One turn moves every row onto another: examples first, then more rows asked
nerab: [-0.81  1.17 -0.45  1.04  0.66  1.26 -0.72 -1.18  0.22 -2.27  0.60  1.70
  0.09  1.11  0.73 -0.04 -1.56]
veluz: [ 1.96  2.15  1.44  0.59  1.46 -0.42 -2.77  2.42  2.04  2.06 -0.63  2.61
  0.69  0.38  0.78  1.36 -1.96]
Salud: [ 2.12  0.42  0.35  1.51  1.00  0.69 -2.21 -0.97 -1.09  0.15  0.74  2.18
 -1.31  0.64  0.93  2.10 -3.07]
gokoz: [ 0.63  0.05 -1.42  1.44  0.62  1.02 -0.89  2.45  1.67  1.03  2.13  0.82
  1.16  0.34  0.85  0.99 -0.42]
nes: [ 1.10 -0.66  0.73  0.35  0.73 -1.07 -1.57  2.09  1.79 -1.06  1.77  2.34
  1.92  0.28  0.12  1.33 -0.91]
zud: [-0.20  2.24  0.78 -0.02  1.36  2.80 -1.20 -0.69  1.26  1.00 -1.62  1.78
 -0.38  1.99  0.74  2.13 -1.93]
kalev: [ 1.73  0.04  0.27 -1.32  1.38 -0.38 -1.56 -0.90  3.05  0.12  0.58  0.80
  0.21  2.21  0.26  1.97 -2.16]
temen: [ 0.01  0.25  0.74 -0.78 -1.91  1.09 -1.99  0.60  1.15  0.02 -0.85 -0.05
  0.95  0.86  2.23  0.41 -2.40]
kisa: [-0.07  0.58  1.29 -0.39  0.93  2.38 -1.80  2.17  0.42  0.00 -1.70  1.28
  0.20 -0.92  0.39  1.17 -3.42]
Sulin: [-1.26  0.86  0.88  1.91  1.04  1.14  0.26  0.33  2.95  0.08 -0.58  0.99
  0.47 -0.50  1.18  3.39 -2.20]
tez: [ 0.34  1.09 -0.29  0.75 -0.49  0.91 -1.62 -1.20  1.23  0.52  0.24  3.97
  3.34 -0.09  0.77  1.62 -2.11]
tika: [-0.52  0.65 -0.22  0.68  0.96  0.49 -3.81  1.68  1.76  0.46  0.20 -0.55
  2.26  1.65  0.45  2.14 -1.29]
Bebut: [ 2.73  0.85 -0.10  0.88 -2.59  0.55 -2.31 -0.03  1.04  0.14  0.05  2.92
  1.15  1.10  0.96  1.60 -1.97]
fub: [ 1.60  1.66 -1.24  1.82  0.13  0.34 -1.76  0.02  1.92  1.45 -1.00  2.58
  0.28  0.38  0.88  2.47  0.63]
mele: [ 0.19  2.45 -0.03  1.29  1.23  0.55 -2.93  0.66  0.25 -0.71  0.78  2.46
  0.97  0.38  1.22  4.64 -2.40]
Mizov: [-0.30  0.52  0.23  0.39  1.48  0.63 -3.75  0.80  2.36  0.23  0.94  0.30
 -2.31  0.28  0.55  1.61 -1.95]
vibip: [-0.92 -1.19  1.28  1.33 -0.54  0.31 -1.18  0.54  2.53  1.04 -0.38  1.62
 -0.05  0.38  1.10 -0.60 -2.62]
pov: [ 1.06  2.95  1.23  1.76  0.85 -0.69 -2.04  0.16  1.08 -1.44 -0.52  1.17
  1.46  1.74  0.79  0.99 -3.88]
rito: [ 0.75  1.10  0.52  1.79  0.66  2.99 -0.48  0.40 -0.63 -0.57  1.80  1.25
  0.78 -0.86  0.69  0.98 -1.90]
Rivig: [ 1.12  1.86 -1.20  0.96  1.44  0.74 -2.15  0.41  3.06  0.50  0.65  2.91
  0.31 -2.00 -0.11  0.92 -3.11]

kalev turns into Sulin
kisa turns into Salud
Mizov turns into zud
Where do these go?
gokoz turns into temen
nerab turns into tez

